Turns, then the turns between two rows, first turn first; the first pair answered:
turn ruru:
[ 4.2 -4.4 -1.0  0.8 -2.1  0.3 -0.2 12.5 11.7  6.3 13.8 -1.4  5.5 -0.7
  7.8 -1.8 -1.6 -8.7] -> [  4.1  -2.7  11.6  -2.4 -14.9   2.7  -0.4  -5.6  -8.9   6.0   6.3  -8.7
  -2.3   4.4  -0.3  -3.7   1.0  -6.2]
[  1.6 -20.8   6.5   0.9  -9.3  10.3  -7.9   0.6 -13.7  -0.2   3.6 -11.2
  -6.7   8.0   2.6 -10.5  12.3  -5.5] -> [ -1.1 -22.0  -3.2   1.7   1.6   8.3  -9.0  18.4   0.2  -3.8  11.7   0.9
   2.7   3.1   4.8  -9.5  13.2  -5.8]
[-18.0 -20.5   6.4  27.9 -14.8 -19.6   8.6   6.1  -6.6 -24.8 -25.4 -10.8
  -8.3   1.7 -15.7   1.2  -7.1  -1.1] -> [-20.3 -21.2  -2.9  29.9  -4.2 -21.6   7.2  22.1   6.3 -26.8 -17.9  -1.4
   0.0  -2.6 -12.2   2.4  -6.8  -1.3]
turn Dafo:
[ -7.1  -0.5  -8.7   1.7  -0.8  -0.7  -6.9   8.1  -1.0  -4.2  25.1   7.0
   8.2  -2.5  13.1   2.7  -7.7 -14.4] -> [ -2.1   1.0   1.4   5.5  13.6  -2.5  -4.5  13.4   9.6 -13.3   7.9  19.0
  -6.7  -9.3  -7.5   6.4   9.4   7.3]
[  9.2   0.2  18.0  -3.5 -10.0   8.1   2.6 -20.6 -16.4   4.1 -16.5 -13.2
 -15.7   2.3  -8.8  -1.7   1.2   4.6] -> [  3.0   0.2  10.2  -9.0 -18.5   8.1  -1.4 -18.5 -29.7   3.4  -1.3 -12.0
  -1.9   7.4  -2.5  -4.4  -3.3  -5.3]
[ -5.6   5.0  17.0   2.2 -17.3  -1.9  -7.2 -26.0 -32.1   4.7   1.5   4.5
   7.3   2.4 -30.6 -17.7  16.6  23.2] -> [  5.7   2.6  24.0  10.4 -14.8   1.0   0.4 -38.4 -10.4  17.3 -15.3 -16.0
  -9.3  -0.3 -21.6 -16.6   6.7  20.7]
turn lenot:
[  1.6   0.8  -3.2  -2.2  -0.3  15.2 -11.9 -10.6  -1.9  19.7 -19.7 -14.7
  -1.3 -11.0  10.5   5.1 -21.2 -18.4] -> [ -1.8  -0.8 -11.8  -3.2   3.5  14.8 -13.2   0.2   3.3  18.6  -9.4  -7.4
   9.7 -11.7  15.7   5.1 -22.9 -22.8]
[ -2.2   9.3   9.8  -2.9 -11.6   1.2   1.8 -11.8  -1.4   7.0  -0.2  -4.8
  -7.0   4.7   8.9  -6.2   3.9   1.0] -> [-0.6  8.2  6.2  0.0 -6.5  1.8  3.2 -8.1 10.0  9.2 -0.2 -6.3 -6.7  2.0
 14.8 -4.9  0.4 -1.0]
[ -5.6  -0.5 -10.6   2.0  24.9  -1.6  -0.6  34.4  23.6 -13.4   4.8  28.9
   6.4 -13.2 -11.4   4.8  13.6  14.4] -> [-11.6   2.5  -2.2  -5.1  12.2  -1.1  -4.4  25.7  -6.4 -20.2   5.6  34.4
   6.3  -7.1 -24.9   2.1  23.1  19.2]
[ -4.7   9.4   3.0   4.1  -6.2   4.9  -6.3   1.3   6.1   7.7 -18.0   6.0
  -0.6  -5.9  -4.5  -3.6  -3.3  -6.1] -> [ -5.2   9.1   0.0   4.0  -3.8   4.0  -5.8   5.4   9.6   7.5 -16.0   8.3
   3.3  -6.1  -2.5  -2.8  -4.6  -7.7]
Now pairs of rows:
(two turns a pair)
[ 10.2   3.5   9.6  -1.4   2.3   2.7   3.2  -6.5   6.2   3.1 -16.3  -4.7
 -17.9  -0.2 -10.7  -2.3   0.6   3.9] -> [ 10.1   0.8   0.2  -0.3   1.2   3.0   3.5  -4.0  14.9  10.2  -7.8 -13.1
 -10.4   0.7   6.5  -2.6 -12.0  -8.5] | ruru then Dafo
[  7.5   1.3   0.9   1.9  -5.5  -4.0   2.0 -11.7   7.9  20.5  -5.6 -31.4
   0.1   5.3  19.6   1.3 -14.5 -13.0] -> [ -6.2   2.3 -13.4  -7.4  -7.2  -6.0  -6.1   7.4  -9.0   9.9  19.0  -9.8
  24.6   8.1  18.7  -1.0  -9.7 -17.0] | lenot then lenot
[  7.0  -6.0  -1.8   4.6  -6.2   3.1   2.7  -8.4  13.6   9.9  -0.3 -17.8
   0.1   5.6  15.8  -1.0 -17.6  -9.9] -> [  1.6  -5.6 -12.7   2.5   5.6  -0.5  -0.3  13.7  21.3   1.6  11.6   1.6
  13.6   1.2  12.9   0.4 -11.1  -5.4] | ruru then ruru
[ -1.0  -4.5 -12.4   7.9   6.4  -6.3   0.8  15.8  11.5   3.7   7.9   9.2
   8.1   2.1  11.1   4.1   4.3  -7.8] -> [ 2.2 -4.3 -9.5 10.7  8.6 -6.1  3.5 11.8 18.2  6.3  1.1  3.9  2.8  0.4
 11.7  4.4  3.1 -7.0] | Dafo then Dafo
[ -2.6  -6.1   3.7   2.7  -4.6  -9.6  -0.1   4.6  -9.9 -18.0   4.8   4.6
   3.2  -3.6 -19.7   9.0   7.0   5.9] -> [ -0.5  -8.2  -2.1   3.5 -15.4  -7.3   1.3  -6.9  -7.5  -5.3  10.7 -15.3
   7.0   0.8   1.3   7.2 -11.9 -12.9] | Dafo then Dafo
[  0.4   3.5   5.6 -14.8 -23.8   1.8  -0.5 -29.9 -40.5  15.4   1.6 -28.3
   6.0  16.9  13.9  -1.1  -8.8 -23.2] -> [ 11.3   6.6  27.6  -6.0  -1.5  -0.7   6.0 -28.3 -22.3   3.8 -33.7 -15.2
 -26.0   4.8 -22.5   6.1  19.2  14.3] | Dafo then lenot
[-6.0  4.4  2.9 -0.3  9.6 -4.9  1.3  6.5 -2.0 -3.2 -7.3 10.9 -2.2 -3.4
 -8.5 -1.3 13.7 12.0] -> [ -7.6   4.7   5.3  -2.8   1.2  -3.3  -0.6  -1.0 -14.9  -2.8  -5.9   8.6
  -1.8   0.2  -9.2  -2.6  12.9   9.5] | Dafo then ruru
[  3.2   6.9   8.5   3.1   6.7  -6.1  -5.2   6.1   4.0  -8.5 -13.0  21.5
  -8.4 -10.0 -22.8  -2.2  19.4  14.8] -> [ -4.1   7.6   8.3  -4.4  -8.1  -5.5  -9.6  -0.3 -20.6 -10.0  -2.4  21.9
  -0.5  -2.1 -21.9  -5.3  18.1   7.8] | Dafo then ruru
[-4.5  1.0 -0.4 -1.7 -1.6 -3.3 -1.1  2.9 -9.0 -2.7  0.5  7.2  0.4 -2.9
  3.0 -2.4 -2.1  0.3] -> [-3.2 -0.6 -1.8  0.9  4.5 -3.9  0.5  6.3  1.6 -1.6 -0.7  7.0  0.3 -5.1
  6.2 -1.2 -3.9 -0.7] | lenot then ruru
[  2.0   2.8 -11.3   6.4  16.3   5.4   3.7  17.3  20.2  -6.1  13.4   7.7
   9.3  -0.1   3.6   2.0   4.3   1.7] -> [ -2.8   5.1   0.4  -2.9 -13.6   9.2  -0.6 -11.4 -25.0  -3.8  15.1  -4.5
   8.5  13.4  -0.3  -2.8   2.3  -5.6] | ruru then Dafo
[  4.7  -3.3  -2.9   0.7  11.4   0.5  -6.3  24.3  34.8   6.6  11.1  -1.7
   6.7   3.2   7.1   0.9  -6.2 -22.4] -> [ -7.8   1.2   2.8 -12.0  -2.4  -0.7 -15.7  24.0  -7.7  -9.2  21.0  18.9
  15.4  10.4 -15.7  -1.7  11.0 -12.9] | Dafo then lenot
